In the rows, zero is written as 128.
M: a few groups of rows, each row roughly a mix of its group's hidden directions:
M (106 x 10):
[[ 97 128  84 124 141 145  97 109 121 106]
 [ 94 103 119 115 128  87 122 160 132 105]
 [161 146 130 127 116 104 129 101  83 149]
 [141 150 109 135 169 122 112  86 113 112]
 [123 113 122  95 138 114 124 122 186 138]
 [147  94 143 140 101 133  99 101 151 107]
 [129 114 145  93 131 135 147 154 165 160]
 [ 99 141  97 100 121 163 118 149 126 102]
 [ 94 101  83 126 124  98 131 123 142 115]
 [140 107 157 135 119 110 109 171 109 100]
 [160  89 121 134 122 102 139 134 162 104]
 [161 145 176 125 132 115 113 149 153 124]
 [133 134 153 156 166  92 117 146 105 131]
 [144 162 157 147 146  96 106 150 112 127]
 [134 131 147 169 136 103 148 114 107 166]
 [105 141 124 139 151 108 176 107 153 137]
 [161 132 150 139 121 137  95 159  95 143]
 [135 143 103 149 138 126  73 107 124 146]
 [114  83 112 158 151 122 127 100 129 151]
 [126 106 117  99 109 173 138 110 123  97]
 [123 170 140 122 150  88 157 133 144 133]
 [144 124 117 135 121 102 139  85  89 152]
 [124  89  95 107 106 144 127 157 104 129]
 [138 125 144 120 100 105 168 100  97 140]
 [143 146 150 117 108 119  77 131 158 134]
 [132 129 129 126 125 102 188 137 108 109]
 [140 142 117 130 102 128  71 119 119 154]
 [124 104 107 112 137 114  96 171 101 127]
 [135 184 131 143 127  98 115 114 151 135]
 [116 133 152 158 107 119 154 125 167 157]
 [100  96 103  93 116 149 108 109 112 132]
 [175  90 143 155 129 111 135 119 131 143]
 [102 118  91 137 116 119 125  86 106 151]
 [122 138 159 133 142  84 104 165 127 123]
 [177 131 125 169 125 110 146 137 117 144]
 [118 137 106  86 130 154 147  95 149 114]
 [114 144 101 128 151 143 160 113 171 117]
 [123 151  88 110 109 125 133 119 116  82]
 [101 124 138 128 134 110 186 112 142 115]
 [118 119 121 146  86 101 148  93 144 145]
 [102 152 119  93 131 107 111  85 118 125]
 [123 144  99 129 138 123 132  77 164 132]
 [115  87 103 110 110 125 142 118 102  94]
 [142 136 121 137 145 163 163  91 105 115]
 [110 153 121 137 128 110 108 113  72 118]
 [129 150 113 141 152 153  87 144 139 161]
 [134 166  96 129 141 102 143 142 126 166]
 [116 126 104  83 138 144  91 118 131 103]
 [152 130 136 142 125 118 101 171  98 157]
 [133 128  94  91 122 129 104  95  99 119]
 [135 147  85 156 145 134 121 135  88 142]
 [116 132  93  89  96 128 128 100 125 105]
 [146 136 164 135  95 138  84 130 146 132]
 [119 126  99 163 122 118 130  81 154 136]
 [144 144 151 159 119 103 166 123 107 153]
 [166 138 131 159  99 133 137 151 101 150]
 [125 138 131 129 110  93 121 186 114 131]
 [126  93 123 116  88 158 103 120 132 103]
 [130 145 156  89 122 116 129 129 165  95]
 [105 164 155 102 145 128 148 146 140 156]
 [126  98 121 111  95 129 118  96  89 143]
 [106 134  98 151 149  90 142 101 147 133]
 [107 131  96  89 123 109 104 122 163 126]
 [104 112 129 107 130 134 169 142 141  85]
 [145 119 118 153 127 179 148 123 161 128]
 [114 108 128 122  98 128 102 123 129  73]
 [133 124 117 169 120 157 124 122 103  85]
 [145 120 137 164 118 108 174 120 110 150]
 [182 117 137 147 100 110 137 120 114 145]
 [154 128 137 158  95 158 142 145  97 139]
 [134 158 119 116 135 155 158  84 149 135]
 [109 158  99 132 143 125 146 131  78 133]
 [106 148 104 115 123 159  81 148 123 128]
 [123 106  97 110 137 162 149 150 122  93]
 [131 123 179 154 110 118 108 144 150 146]
 [153 115 171 126 104 121 101 117 146 156]
 [141 151 132 173 117 133 136  98  97 107]
 [123 159 129 116 120 146 150  86 165 119]
 [155 109 111 167  92 136 126 138 117 155]
 [133  91 107 118 138 142 128 152  79 119]
 [149 119 149 161 115 164 141 159 106 118]
 [124  91 154 115 106 129 137 126 148  83]
 [159 126 165 154 110 160 145 131 145 144]
 [172  98 140 149 101 112 121 119 151 141]
 [123 113 146 130 119 114  86 154  94 101]
 [122  94  83 113 135 139  89 130 138 130]
 [124  93  88 131 128 165 101 144 131 121]
 [134 116 136 148 181 123 134 122  92 148]
 [130 151 107 113  73 139 100 134 132 126]
 [116 126 100 117 110 140 122  83 146  91]
 [150  97 125 135  97 155 132  87 135 144]
 [137  92 129 111 123 101  78 143 139 123]
 [150 139 117 139 164 131 105  96 130 167]
 [164 154 161  94 140 117 106 133 124 112]
 [121 125 123 153 165 103 155 130  92 107]
 [120 106  92 128 113 121 129  91  97 100]
 [163 137 124 139 130 125 152 123 147 181]
 [135  88 156 104 130 161  97 135 121 122]
 [118 138  90 110  78 127 132 103 115 124]
 [135 166 161 144 145  96 115 136 147 150]
 [114 119  92 151 117 124 165 116 107  96]
 [129 131 146 140 126  96 115 177  99 111]
 [107 126 132 103 148 144  87 140 165 108]
 [ 89 170 101 121 157 136 129 121 116 126]
 [131 121 106 179 118 129 151 100 132 153]
 [118 129 135 116 114 105 184 106 141 109]]
one row of each group, then the others: which group is each in?
[113 104 108  89 134 121 107 143 113  90]
<62>
[ 91 147  98 125  96 155 105 144 138 128]
<90>
[142  99 137 120 115 132  72 128 139 152]
<86>

[137 148 119 122 135 124 150 141 104 186]
<86>
[110 100 138  88 126  95 119 150 136 102]
<86>
[150  83 142 121 105 123 144 161 105 124]
<86>
[157 111 113 112  93 145  95 140 152 111]
<90>
[120  98 127  99 136 125 133 112 171  93]
<90>
[126 149 136  91 151 146  89 149 133 105]
<90>
[148 114 105 103 139 162 132 155 111  94]
<90>
[107 148 166 128 132  87 128 148 151 107]
<62>
[132 125 115 102 146 150 131 107 155 176]
<62>
